The rows below fall into families. The same turns and mirrors carry the whole set onto itself and the rows of a family onto each other. For each named row, which other rows are in its family? Write them in the order they are listed.
These 30 rows form 5 families of 6 rows each.
tudak: [ 28 -24 -26   8 -12 -23 -15  23  -3  23  -3   5   4 -25   4  -6  29 -17
  15  11  -2]
Daveg: [ 31  14  13  13  -7   8   7   2  11   4  -8  40 -11  -4  -6 -26   3 -21
   2   2  33]
dok: [ 27 -24   2   7 -22 -15  -5  24  11  32   9  17  19 -20  11  -6   4  -9
  11  18 -15]
Zep: [-47   4  -3   7   4   0  16 -11  -1  -9 -25  -1 -19 -14  -7 -16  -9  -8
 -24  -9  27]
guzi: [-34  14 -20   1   5  20  18 -12   4  -8  -9  14 -18  -1 -19   8 -10  -1
 -34   7  30]
Ter: [ 32 -24 -25  37  -4 -17  -2  26  12  19   9  13  19 -16   8  -5  10  -2
  12  13  -1]
fafe: [ 46 -25  -9  28 -12  -4  -5  19   1  19   0  13  12  -1   3  -8  20 -15
  -4  20   2]
Gen: [ -8  -6 -27   4  15 -14  18   6   4  11 -20   5  -3 -29  33  25  11  -1
  -8   7 -41]
posil: [  9  14 -23  -4  -2  14  55  10  19   0 -20  21  16   7   7  -4  -2  22
  -7  22  -1]
vovad: [ 18  32 -14   6 -15  10   7   1  10  -9  -2  27  -4   2  -6 -12   6  -5
  -7  -9  47]
Pek: [-27 -20 -10   0   1 -23  13   6   2  19  -9  -5   9 -23  29  13   2   2
  -4   7 -40]
zapom: [ -3  16 -36  -1 -18   3  39  19  10  12 -31  38  -2   2  17 -10 -14  17
   5  13  -2]
Zit: [ 34 -21 -20  16 -25 -11  -6  34  10  27   1  12  15 -31  -2  -9   8 -14
   6  17   5]
kanu: [-12 -21  -8   6   0   0 -45   6 -25   3  -2  -9  -7 -25  -5  -7   5 -15
 -13   7 -12]
teni: [ -1 -22 -27  -3   3 -26  18  -2   0   5 -22  -4 -10  -3  29  18  16  17
 -16   8 -33]
Sova: [-41  12  -5   4  12  11  11 -21   9  -1 -17   0  -6 -18 -25   7   1   5
 -31   2  26]
roro: [ -9 -20 -27   2  17 -19  -2   9 -11  14  -8   8 -22 -26  23  18  14  -3
  -2  18 -38]
san: [  4  16 -38  -9   6  15  45  10  10   9 -15  29 -21  12   4   4  -6  16
   5   6  15]
palo: [-49   8  -9   5  11  23  17 -12   8   3 -39  16  -7 -16 -12  -5  -1  -2
 -23  -2  15]
pebu: [  3   4 -31 -15 -12  -9  46   3   9   6 -28  27 -10  15  10  -2 -20   5
  -4  20 -12]
soka: [-17 -21  28   7   4   1 -31   2  -5  15   4  -5   1 -36   3 -11   4  -8
  -6  -7  -7]
rov: [ 17  22   7   2 -25  10  -9  -1  18   2 -15  49  -3 -17 -11 -20   6  -3
 -13   0  34]
Lasu: [-13 -15   9  -4   5  15 -41   4 -13   3  -7  -7 -13 -37  -7  -8  -6   1
 -17  -7  -6]
Nize: [-18 -27  10  23   9   6 -27   6 -20   1  -1 -13 -24 -22   2 -15   5   8
 -23  -5   8]
bodo: [ -6 -21 -24   6  28 -13   4  -9   7   3 -13   0   2 -12  17  24   8  14
 -10   4 -42]
puno: [ -6 -29   2  11   2  -5 -42   1  -4  -1   9  -8  -7 -28 -13 -11  -4  18
 -15  -7   4]
mape: [ -1  15 -37  -2   3  10  45  13   5  16 -19  18   1   9   5   4 -16  24
   9  20  -6]
zivud: [ 30  33   3  13 -16   1  -4   6  11   1   7  35  -3 -13  -5 -15   3   9
   0   1  36]
Ved: [-35  14   3  -6   9  15  27 -11  14 -16 -17   2  -7 -19  -8  -7   2  24
 -34   2  20]
kug: [ 19  22  11  15 -10  22  12  15  15  -8   4  28   4 -13  -6 -29   0  13
 -11  10  39]

The rest of the family of mape: Gen, Zit, Sova, Lasu, zivud
The rest of the family of bodo: Ter, zapom, palo, rov, puno
The rest of the family of kanu: tudak, guzi, vovad, roro, san
The rest of the family of teni: Daveg, Zep, fafe, pebu, Nize

